In the data rows, zero lies at 7.5, halfway between 7 and 8.
Here are some points, one per row:
[8, 8, 8, 7, 6, 4, 12, 6, 5, 7, 4, 11, 7, 5, 7, 10, 11, 4,
 11, 12, 5, 8, 9, 4]
[7, 7, 7, 4, 9, 6, 8, 9, 8, 11, 8, 6, 10, 4, 6, 10, 15, 7,
 14, 13, 4, 9, 5, 6]
[7, 11, 5, 6, 8, 8, 7, 5, 4, 4, 8, 6, 7, 14, 5, 5, 11, 7,
 12, 11, 11, 8, 9, 11]
[4, 11, 4, 4, 5, 5, 9, 9, 5, 6, 1, 4, 13, 4, 6, 9, 8, 7,
 9, 10, 9, 9, 5, 11]
[8, 7, 5, 5, 5, 6, 3, 7, 8, 2, 3, 10, 12, 6, 6, 6, 9, 5,
 6, 7, 6, 7, 8, 9]
[4, 4, 8, 6, 6, 3, 6, 9, 6, 10, 4, 9, 8, 7, 7, 9, 10, 3,
 6, 14, 9, 6, 7, 4]
[3, 5, 7, 6, 8, 8, 8, 9, 5, 7, 7, 6, 10, 8, 10, 7, 12, 5,
 6, 11, 7, 8, 8, 10]
[9, 5, 12, 9, 4, 8, 10, 11, 9, 9, 5, 12, 8, 5, 6, 5, 15, 9,
 11, 12, 10, 11, 14, 3]
[8, 8, 8, 1, 5, 6, 5, 10, 7, 0, 6, 6, 6, 9, 5, 8, 9, 10,
 10, 12, 11, 11, 10, 6]
[9, 7, 7, 3, 9, 2, 5, 5, 5, 2, 6, 1, 9, 9, 3, 5, 13, 8,
 9, 10, 6, 7, 10, 9]
[8, 12, 7, 10, 6, 8, 11, 10, 5, 3, 6, 8, 9, 2, 8, 8, 12, 5,
 8, 11, 8, 7, 9, 8]
[5, 11, 7, 7, 9, 7, 12, 3, 4, 7, 4, 11, 6, 4, 9, 9, 6, 5,
 4, 9, 6, 8, 10, 8]
[6, 7, 5, 2, 6, 10, 7, 5, 7, 1, 1, 7, 12, 2, 9, 7, 10, 8,
 9, 12, 8, 9, 11, 7]
[9, 7, 12, 7, 7, 9, 11, 5, 6, 5, 8, 11, 7, 5, 8, 8, 8, 7,
 10, 13, 6, 4, 10, 9]
[6, 7, 7, 3, 1, 10, 14, 10, 6, 8, 9, 10, 7, 6, 7, 7, 12, 6,
 13, 15, 10, 8, 10, 10]
[7, 6, 7, 7, 10, 7, 10, 5, 6, 8, 2, 14, 8, 7, 8, 3, 10, 6,
 6, 14, 5, 10, 10, 8]
[6, 10, 5, 8, 7, 5, 6, 5, 8, 10, 6, 9, 8, 3, 8, 13, 12, 7,
 5, 15, 10, 11, 7, 6]
[8, 9, 6, 7, 8, 9, 10, 5, 9, 9, 7, 8, 6, 1, 8, 8, 12, 2,
 11, 11, 7, 9, 7, 5]
[8, 8, 7, 6, 8, 6, 11, 8, 8, 7, 10, 7, 9, 6, 3, 6, 15, 5,
 11, 7, 7, 9, 2, 5]
[4, 5, 5, 8, 9, 6, 10, 6, 6, 2, 2, 8, 10, 4, 5, 6, 12, 7,
 8, 15, 11, 9, 7, 7]
[10, 7, 6, 4, 6, 9, 7, 9, 6, 10, 3, 7, 6, 4, 5, 7, 9, 7,
 11, 6, 9, 9, 5, 7]
[6, 12, 5, 9, 1, 1, 12, 5, 4, 8, 3, 9, 7, 7, 7, 5, 10, 8,
 9, 15, 12, 9, 7, 5]
[7, 9, 7, 10, 8, 7, 9, 11, 5, 2, 1, 7, 8, 9, 7, 6, 11, 7,
 10, 10, 7, 6, 11, 9]
[9, 10, 9, 8, 8, 7, 10, 5, 9, 9, 6, 12, 10, 7, 6, 7, 10, 7,
 1, 9, 7, 9, 10, 8]
[5, 6, 10, 10, 10, 2, 11, 9, 13, 7, 10, 6, 12, 6, 3, 9, 11, 6,
 12, 15, 7, 7, 8, 7]
[6, 5, 10, 4, 7, 5, 10, 6, 4, 6, 4, 9, 10, 8, 8, 7, 9, 11,
 8, 11, 10, 10, 10, 8]
[5, 8, 5, 10, 9, 6, 9, 9, 8, 8, 0, 10, 4, 8, 7, 11, 12, 8,
 7, 15, 9, 7, 9, 5]
[7, 6, 11, 6, 6, 8, 15, 5, 8, 3, 7, 9, 9, 9, 3, 9, 13, 8,
 6, 11, 7, 10, 8, 11]
[5, 8, 10, 3, 8, 9, 6, 5, 6, 4, 3, 6, 15, 6, 2, 10, 14, 10,
 8, 14, 5, 8, 5, 5]
[6, 8, 8, 11, 3, 10, 4, 2, 9, 5, 3, 10, 10, 7, 8, 7, 9, 6,
 6, 6, 9, 8, 10, 5]
[7, 7, 6, 9, 5, 7, 6, 6, 9, 8, 8, 11, 11, 3, 10, 9, 14, 8,
 5, 11, 12, 10, 14, 4]
[6, 8, 10, 3, 10, 7, 11, 11, 10, 10, 9, 7, 8, 2, 5, 10, 12, 8,
 8, 13, 7, 8, 9, 2]
[11, 7, 7, 11, 5, 6, 10, 9, 5, 9, 5, 11, 11, 6, 13, 8, 11, 9,
 4, 6, 12, 8, 7, 3]
[10, 9, 11, 3, 6, 10, 3, 3, 11, 5, 3, 7, 9, 10, 9, 4, 10, 7,
 10, 8, 9, 8, 9, 9]
[10, 12, 10, 8, 6, 4, 9, 10, 7, 9, 5, 12, 8, 7, 3, 9, 10, 2,
 5, 12, 7, 13, 6, 6]
[10, 7, 6, 6, 4, 7, 11, 8, 6, 14, 2, 12, 8, 7, 8, 8, 14, 4,
 6, 12, 11, 7, 10, 3]
[12, 4, 6, 9, 4, 9, 10, 6, 1, 6, 6, 7, 5, 6, 10, 6, 10, 5,
 6, 12, 9, 7, 8, 11]
[10, 10, 3, 4, 6, 2, 3, 9, 5, 6, 5, 7, 8, 11, 6, 6, 13, 8,
 9, 12, 8, 7, 6, 7]
[6, 7, 8, 4, 8, 2, 8, 8, 7, 9, 3, 7, 7, 6, 11, 9, 10, 5,
 9, 15, 12, 6, 12, 9]
[10, 7, 9, 9, 8, 9, 6, 1, 5, 6, 5, 7, 6, 8, 4, 4, 9, 7,
 4, 14, 8, 10, 8, 5]
[5, 5, 11, 3, 8, 6, 12, 6, 11, 8, 11, 9, 8, 4, 5, 5, 8, 11,
 10, 14, 6, 5, 1, 5]
[8, 6, 4, 7, 8, 6, 10, 2, 13, 7, 9, 6, 6, 4, 0, 11, 9, 7,
 12, 11, 3, 10, 6, 6]
[8, 10, 9, 3, 9, 8, 14, 5, 11, 6, 9, 8, 11, 9, 6, 10, 9, 4,
 13, 7, 3, 8, 8, 1]
[8, 9, 13, 6, 8, 6, 9, 7, 4, 7, 7, 13, 5, 4, 3, 9, 11, 7,
 8, 10, 7, 8, 9, 6]
[9, 12, 11, 10, 6, 8, 9, 9, 7, 8, 5, 15, 8, 5, 7, 10, 10, 10,
 8, 14, 10, 9, 8, 6]
[6, 10, 4, 2, 6, 5, 5, 5, 13, 6, 2, 9, 12, 7, 9, 6, 9, 9,
 9, 10, 6, 9, 4, 11]
[7, 7, 2, 3, 4, 2, 11, 9, 4, 0, 3, 7, 10, 2, 7, 6, 11, 11,
 8, 8, 8, 6, 12, 10]
[8, 10, 8, 4, 4, 2, 5, 4, 8, 4, 5, 6, 11, 10, 9, 7, 12, 9,
 8, 15, 8, 11, 5, 9]
[8, 6, 10, 10, 6, 6, 12, 5, 2, 9, 6, 6, 6, 5, 8, 7, 10, 4,
 5, 11, 7, 9, 8, 11]
[10, 5, 8, 3, 4, 7, 12, 8, 14, 10, 10, 10, 12, 7, 6, 12, 10, 10,
 7, 12, 6, 12, 7, 8]
[7, 9, 12, 5, 6, 7, 11, 6, 7, 8, 4, 10, 5, 5, 8, 7, 13, 4,
 6, 12, 9, 8, 8, 8]
[5, 3, 9, 8, 7, 10, 13, 5, 4, 6, 7, 8, 8, 5, 8, 7, 8, 6,
 5, 8, 3, 9, 7, 6]
[7, 9, 4, 7, 5, 4, 9, 9, 4, 4, 6, 5, 9, 11, 6, 3, 14, 12,
 12, 13, 10, 5, 9, 9]
[11, 6, 5, 4, 6, 4, 11, 8, 6, 4, 1, 8, 8, 4, 8, 8, 12, 3,
 5, 13, 8, 10, 10, 8]
[12, 14, 8, 9, 4, 5, 13, 5, 8, 8, 5, 10, 11, 5, 6, 6, 9, 7,
 3, 14, 7, 6, 10, 8]
[9, 9, 11, 8, 9, 7, 6, 4, 3, 9, 5, 9, 8, 8, 5, 9, 8, 6,
 5, 9, 9, 13, 10, 6]
[9, 9, 6, 5, 9, 7, 11, 7, 5, 8, 5, 10, 5, 5, 7, 6, 9, 7,
 11, 11, 5, 10, 11, 4]
[6, 7, 6, 10, 6, 6, 10, 9, 9, 4, 0, 5, 9, 8, 8, 7, 11, 6,
 4, 12, 7, 9, 6, 9]
[7, 7, 6, 2, 9, 12, 15, 9, 7, 6, 6, 8, 10, 4, 3, 7, 10, 4,
 13, 12, 8, 10, 10, 5]
[10, 12, 8, 6, 6, 8, 9, 4, 8, 8, 7, 11, 11, 2, 6, 7, 9, 3,
 3, 8, 5, 9, 10, 7]
[8, 6, 5, 10, 8, 7, 7, 4, 9, 6, 4, 10, 11, 5, 6, 5, 13, 3,
 9, 13, 7, 11, 9, 10]
[8, 7, 8, 4, 8, 12, 13, 2, 7, 10, 6, 13, 7, 5, 4, 7, 6, 9,
 6, 10, 7, 5, 14, 8]
[5, 4, 6, 6, 7, 4, 9, 8, 4, 9, 0, 10, 12, 6, 7, 9, 10, 6,
 11, 12, 6, 10, 9, 9]
[4, 4, 6, 5, 10, 8, 12, 8, 8, 8, 9, 5, 6, 2, 3, 7, 11, 8,
 13, 12, 10, 10, 6, 7]
[2, 7, 8, 2, 8, 8, 11, 5, 8, 9, 9, 12, 6, 4, 3, 8, 8, 8,
 9, 8, 4, 10, 7, 1]
[8, 10, 7, 7, 6, 8, 9, 4, 5, 7, 4, 10, 8, 4, 11, 7, 11, 3,
 2, 13, 9, 11, 15, 7]
[7, 10, 9, 1, 9, 12, 12, 5, 12, 7, 12, 6, 5, 9, 8, 8, 10, 9,
 10, 5, 3, 8, 5, 7]
[8, 5, 6, 6, 8, 4, 5, 7, 8, 8, 4, 14, 6, 5, 7, 8, 10, 6,
 6, 11, 10, 11, 9, 8]
[5, 8, 12, 4, 7, 9, 11, 8, 14, 10, 11, 8, 7, 3, 3, 5, 10, 11,
 14, 7, 2, 7, 4, 9]
[8, 9, 10, 6, 5, 2, 12, 8, 7, 7, 8, 10, 7, 3, 2, 7, 8, 6,
 6, 10, 7, 9, 7, 5]
[11, 6, 8, 2, 7, 11, 11, 7, 8, 6, 9, 13, 7, 4, 6, 10, 10, 7,
 10, 9, 5, 7, 7, 8]
[9, 12, 6, 10, 9, 8, 10, 7, 8, 6, 8, 12, 12, 4, 7, 10, 8, 7,
 8, 12, 5, 9, 12, 3]
[6, 10, 6, 2, 6, 9, 5, 9, 5, 4, 1, 5, 8, 7, 8, 6, 8, 10,
 10, 14, 7, 9, 10, 9]
Along one direction, these points spread out more than along any other. Take the direction at right angles to it along which they spread out most. Go by this last direction. How far along it is each point below, from 0 to 99? 50 is the average, and the first point above lies past it. One standard deviation of the points above along it is 16.
[3, 11, 9, 5, 3, 5, 7, 5, 3, 3, 1, 9, 12, 10, 7, 8, 13, 3,
 8, 11, 2, 9, 6, 8] 36
[8, 8, 4, 4, 8, 5, 5, 7, 9, 5, 5, 6, 12, 5, 9, 5, 8, 8,
 10, 9, 9, 11, 8, 8] 29
[6, 9, 6, 5, 7, 7, 5, 9, 9, 4, 2, 4, 11, 10, 3, 5, 7, 8,
 11, 10, 6, 8, 8, 11] 15
[9, 6, 6, 7, 9, 6, 11, 8, 4, 7, 3, 4, 13, 5, 9, 8, 8, 5,
 6, 14, 8, 9, 7, 9] 45
[12, 11, 9, 6, 6, 1, 10, 7, 6, 3, 2, 6, 9, 8, 3, 3, 11, 9,
 10, 11, 5, 9, 7, 6] 31
[7, 7, 7, 10, 8, 2, 9, 6, 7, 5, 5, 11, 6, 6, 8, 10, 11, 7,
 6, 12, 7, 9, 8, 8] 57
[6, 10, 9, 2, 13, 9, 13, 10, 13, 6, 10, 5, 8, 2, 5, 4, 13, 8,
 11, 13, 2, 7, 7, 4] 38
[7, 10, 7, 7, 10, 5, 9, 7, 4, 6, 0, 10, 10, 2, 5, 7, 14, 5,
 12, 10, 9, 7, 12, 6] 50
[6, 8, 8, 6, 8, 4, 9, 6, 8, 8, 1, 11, 12, 6, 7, 6, 11, 7,
 11, 13, 9, 13, 6, 10] 43
[7, 13, 4, 5, 7, 4, 7, 6, 6, 5, 2, 3, 9, 8, 6, 6, 10, 6,
 7, 10, 5, 11, 10, 8] 32
[9, 9, 5, 10, 11, 8, 9, 7, 8, 8, 5, 11, 9, 4, 3, 7, 10, 9,
 4, 14, 7, 10, 8, 7] 63
[11, 8, 9, 6, 7, 4, 9, 8, 6, 1, 2, 9, 9, 5, 7, 9, 9, 8,
 7, 10, 7, 5, 8, 7] 45
[11, 8, 7, 8, 1, 6, 5, 4, 6, 9, 6, 9, 8, 5, 6, 9, 5, 5,
 6, 13, 6, 8, 10, 7] 63
